One turn moves every row onto another: examples first, then more rows asked
kedu: [  8  11   2 -23   0  20  24 -31   2  40  41 -14   3 -20 -20 -34  25  19
  37 -10   1  -7  18  10 -21  27  16  25  67 -22  -2]
vabaz: [-40  -4 -20  10   8  33  25  -4 -38  19  12  -2 -33  11  -6 -16   7  28
  22  -7 -24  53  30  -3 -39 -27 -17  34  36  -8   6]
kapa: [ 36  17  -8   2  30   3  -3  36  29 -32   8 -11 -28 -36  23   2  -2 -19
 -47  14   1  18 -50  17  13  -9 -33  -7  16  47   8]
nedo: [  4  14 -30 -44  21 -39  37 -20   4   8   3  33 -23  22 -14  -6  33 -23
 -29   9  35   8  12  -7  14   7 -10 -27  33 -35 -20]
ruf: [  5   1  11 -52  48 -11   3 -13 -37  10 -24 -23  18 -17  31 -18 -41   8
 -26 -15 -16  -9  -1 -12  26  19  10 -12 -35 -31  40]
muza: [-33  36   0  -7  22  -2 -29  -1   4 -49  -6 -15  27 -11  -5  22 -45  -4
 -10  -5 -37  34 -11  -4 -20  17 -35  -7 -24 -12 -33]
fizi: [ -7  -8 -13  16  13 -21  26 -18 -61  22   9  25  12  -7 -12  10 -35 -64
   8  -3  -3 -28   0  18  45  15  15  25  20   1 -25]
nen: [-30  22 -13  -2  20  -6 -34 -24  14 -36  -5 -13  25   7   0  21 -48   0
  -9  -3 -25  54  -3  11 -17   1 -46   8 -16 -19 -24]
keta: [-32 -15  22  47  -4   2  -4  17 -46  -6  23  32 -19  18  15 -14  10 -41
  -7 -15   5   1 -24 -24  10   7 -33 -39  18   7  46]
vid: [-11  20 -27  54  26 -15 -17  37  17  -5 -43  17 -45  -4  24 -13  -2 -45
  -4 -13  12 -31  22 -14  -4  26   1  -6   4   1  23]
zisuv: [ -6 -28   6 -41  18  31 -42  17 -37   6  -2  22   7 -10 -26  35  -3  -2
  13 -31  24  15  -5  14 -32 -24 -12  -4  27  48  37]
puzor: [-13 -16 -48  -8  14  41   9 -22  -6  26 -42 -23 -47  41  12   1  -2  15
  -9 -14 -34  29  12 -20  -4  39   0   4 -13  16   1]
tum: [-14  19 -23 -14  23  11  22  -4  17   0 -26 -12  -4  36   4  18 -11  -6
 -32 -62 -14  42 -14 -27  39  43   7  18 -13  -2 -25]
losa: [-12  -9  18 -51  37  39  32   9  34  46  19 -24  -8 -39 -13 -14 -20  37
   9 -11  32   7 -42  18  -4  14  16  -9  11  -1   5]
sak: [ -9 -15 -15  33   9  14 -23  17 -47  23  -3  12 -16  32 -10  13   3  53
  -3 -22 -12  18  23  34 -50 -12 -19  12 -18   3  -6]
posu: [  8  10  60  36   5   1  -4 -33  24  -4   3  15  18 -49 -14 -38   7  17
   0 -20   1 -30  22 -25   3 -19  14  -8   0  13  20]
gopu: [-25   7 -34  15   0   4  31  -5  -8  43 -27 -10  -5   2   7   2 -28 -48
  19 -20  22 -25   0  20  55  16  18  36  20   5 -26]
zez: [-33  -4  30   6  11  52  -8  25  42  26   6   1   7 -46   1 -46  -1  11
  -5 -26  51  10  10  31   2  15  21  12  21  -4 -18]
mimoz: [  5  20  -9 -22  -4  11  22   1  40  32 -25 -39 -44 -11 -40  26 -20   8
 -22 -25   1   7 -16 -24 -25  16 -26 -31 -19 -10  18]
nusu: [ 20 -15  16 -41  14   4   6  19   3   1  30 -13 -56 -25 -44  12 -33  17
 -16 -32   9 -32   7  -8   9  20 -20 -22 -13 -22  53]
guku: [  4   1  11  19 -10  -6  -5   8 -27  10  35   1 -54  11   5 -15   7   0
  -4 -17   0   5 -43  -6  16   4 -62 -40  47  -2  46]
zaguz: [-23   8  11  16  17   7 -12  17   3  -6  31  10 -22 -34  36   6   7  30
 -11  38 -20   7  -8 -40  20 -32  53  48  32  -2  -9]
nim: [ 21  -5  15 -19  39  19 -31  18 -35  -7  23  19  45  -9  -1  36   0 -36
   5 -13  36  26 -26  21 -15 -16   2 -14  30  47  -3]
Fem: [ 22  14  -6   9  -9   4 -29   7 -13 -24  16  -8 -13  58  20  -8  -7  34
   7  56  12 -17  18  -4 -32  33   1  31  14  -3  -6]
febu: [  1   4   9 -38  54 -13  15  -8 -35  -8  -4 -29  27 -36  20 -24 -39  14
 -18   0  -3 -16   8 -16  32  29  13 -18 -41 -13  35]
siniv: [-24 -52 -23  -4  28 -24 -22  14 -34 -23  12  40 -17  -2 -11 -11 -23 -19
  41 -23 -33  12  14 -21  25   2  31  19   4  23  32]
pela: [ 13  15  69  19  -5   4   3 -38  28  -5  -3   3  -3 -38  -8 -29  11   6
   9 -35  19 -28  13 -14   2 -24  18  -2 -21   8  25]
kimug: [ 18 -19 -48  25 -12  29 -22  21  11 -12   1  35 -11 -26  -2  -2  -1 -46
  -5  21   5  35 -32   8  41  11  37  -4 -27  16  19]
kosa: [-37  19  27  -1   7   3 -13   5   8   3  28  17 -42 -39  22   4   4  34
  -8  39  -9  15 -15 -16  30 -18  51  49  39   1  -3]
kever: [ 25  -5 -16 -25   1 -16   8   3 -13  11  38 -28 -16 -10   1 -18  51  16
  -1  19 -20  22  25  -1  36   3 -11  42  65 -18 -10]
luzaf: [ 21  17 -16  -7  32 -32   4  25   7   8  -2  42 -15   9 -12  10  18 -34
 -31  46  29 -20  -5  13   8  -3  -3 -57  23 -29 -14]
fuvi: [ 26   1 -11 -22  -4 -20  -1   8 -17  26  45  16  26 -27  11  -2 -18   1
 -42  16  -5 -36 -17  60 -14  19  27 -17  -4  15 -34]
sis: [ 24   6 -10  20  10   1 -30   1 -20 -45   9 -14 -21  51  11  -5  -8  31
  -1  47  -1 -27   3 -12 -37  27  10  21   4  -3 -27]
kevu: [-27   2  18  -4  -3 -50  21   1 -33 -17  47  16  48  20 -10 -26   2 -19
  -9 -37  21  26  -2 -16 -17  -9  18 -12  30   6 -20]
Kegu: [ 15  -7 -46   3 -26  52 -13  20   3  27  10  47  -1 -30  13 -13 -15  -7
   7  -7  15  46 -27  37  -3  15  32   6 -35   3  -3]

tum goes to kever
zisuv goes to Kegu
Now find these:
kimug goes to fizi
losa goes to puzor
zaguz goes to febu
nen goes to kosa
kapa goes to siniv

